In the rows, zero is written as 128.
Rotation paths and how fast each direction turns (degrees a step)
Each turn is a multiple of 5 degrees from 10 to 175, or 0.
Each row of a path follows its step; steps can be skipped.
Path 1:
step 8: [105 127 127 127 145 127 129 122 132 135 115 122 127 116 123 123 129 126
 118 135 120 132 127 134 140 130 117 134 135 120 132 136 126 139 118 113
 130 142 139 119 118 137 138 122 122 136 138 126 127 113 133 134 132 112
 140 137 131 126 132 125 138]
step 12: [134 119 137 131 130 124 130 116 124 135 127 134 127 134 112 131 132 126
 125 139 128 123 141 129 134 149 138 118 139 122 111 127 124 120 120 132
 134 143 126 115 133 130 124 114 121 126 133 152 120 131 129 138 133 128
 133 131 128 112 136 132 132]
step 21: [127 145 135 122 129 120 128 129 123 130 118 130 122 140 111 110 116 129
 127 120 130 137 121 129 149 133 124 125 128 140 120 123 121 125 121 128
 133 135 120 139 117 138 142 123 134 133 130 145 132 123 115 146 117 122
 126 129 126 129 130 125 133]
step 23: [116 138 138 125 135 121 123 123 130 133 121 120 127 132 118 137 126 114
 144 131 119 134 137 131 146 131 131 127 130 128 134 128 116 133 117 113
 144 140 145 114 126 127 140 125 136 127 138 130 138 118 135 133 122 130
 136 124 115 138 123 127 120]
step 25: [122 134 131 124 114 118 121 124 134 140 125 125 125 120 110 124 144 112
 140 129 120 128 133 120 128 133 111 146 136 121 131 124 136 137 121 129
 124 135 135 130 127 123 143 119 121 125 126 130 137 123 129 139 137 118
 147 140 133 120 137 122 131]
step 32: [140 127 131 121 122 111 119 130 131 121 125 118 133 138 124 114 139 122
 139 125 113 134 128 136 134 113 127 115 143 135 142 122 125 130 140 121
 130 129 125 131 132 115 144 124 120 136 127 124 132 115 121 127 129 142
 136 125 128 120 143 121 122]
step 36: [107 126 124 122 132 126 117 131 127 135 119 138 126 144 133  99 132 128
 128 128 117 124 123 120 132 127 121 125 130 140 122 132 129 125 120 109
 133 132 125 129 128 135 147 135 139 134 134 131 123 121 113 134 138 117
 136 127 124 132 122 131 137]
step 38: [121 135 140 122 123 119 121 142 140 126 128 138 118 133 121 126 121 124
 132 128 126 129 122 125 158 129 131 138 126 119 114 125 121 120 129 115
 133 140 127 119 128 128 134 122 133 126 147 137 125 116 124 134 132 135
 128 141 121 133 141 134 117]
step 40: [129 127 138 131 126 113 135 125 126 130 126 122 126 124 122 125 132 111
 145 131 119 137 136 136 137 137 122 139 123 135 120 135 121 125 107 123
 137 139 131 125 119 128 130 131 113 130 128 146 121 120 121 139 121 131
 142 126 129 132 142 114 141]
Directions:
[125 128 125 127 127 128 129 127 130 125 130 129 130 131 130 129 127 124
 130 123 123 125 131 128 126 128 125 126 129 131 128 128 125 129 125 129
 129 127 130 127 130 125 129 129 129 125 129 127 124 129 129 127 129 126
 125 123 125 127 128 131 127]
110
[127 128 127 129 127 128 132 132 128 127 132 125 129 127 127 130 125 126
 126 129 127 126 126 129 129 125 126 127 127 127 124 130 127 133 127 129
 129 132 129 129 123 130 130 126 129 131 124 128 127 131 126 128 127 131
 130 127 131 127 126 131 129]
110
[132 125 126 127 128 127 128 127 127 129 127 127 124 127 127 129 127 131
 129 126 130 127 130 126 131 132 125 128 127 128 124 134 125 125 130 127
 132 128 124 129 130 131 130 126 129 128 128 125 124 129 127 128 126 129
 127 128 127 129 130 128 126]
40
[129 132 127 128 128 133 127 128 128 125 127 129 127 127 127 131 127 125
 129 128 128 128 130 127 130 132 130 129 131 127 132 132 130 132 127 132
 126 126 128 127 126 127 130 124 126 128 129 125 125 126 130 130 126 127
 130 129 127 127 126 126 131]
20
[128 128 131 131 130 128 129 129 130 125 126 131 128 128 131 127 125 129
 123 127 126 128 125 132 126 132 130 133 128 129 126 132 129 126 127 126
 128 128 128 126 126 126 126 126 126 127 129 130 124 127 127 128 130 128
 129 126 131 132 131 131 130]
155
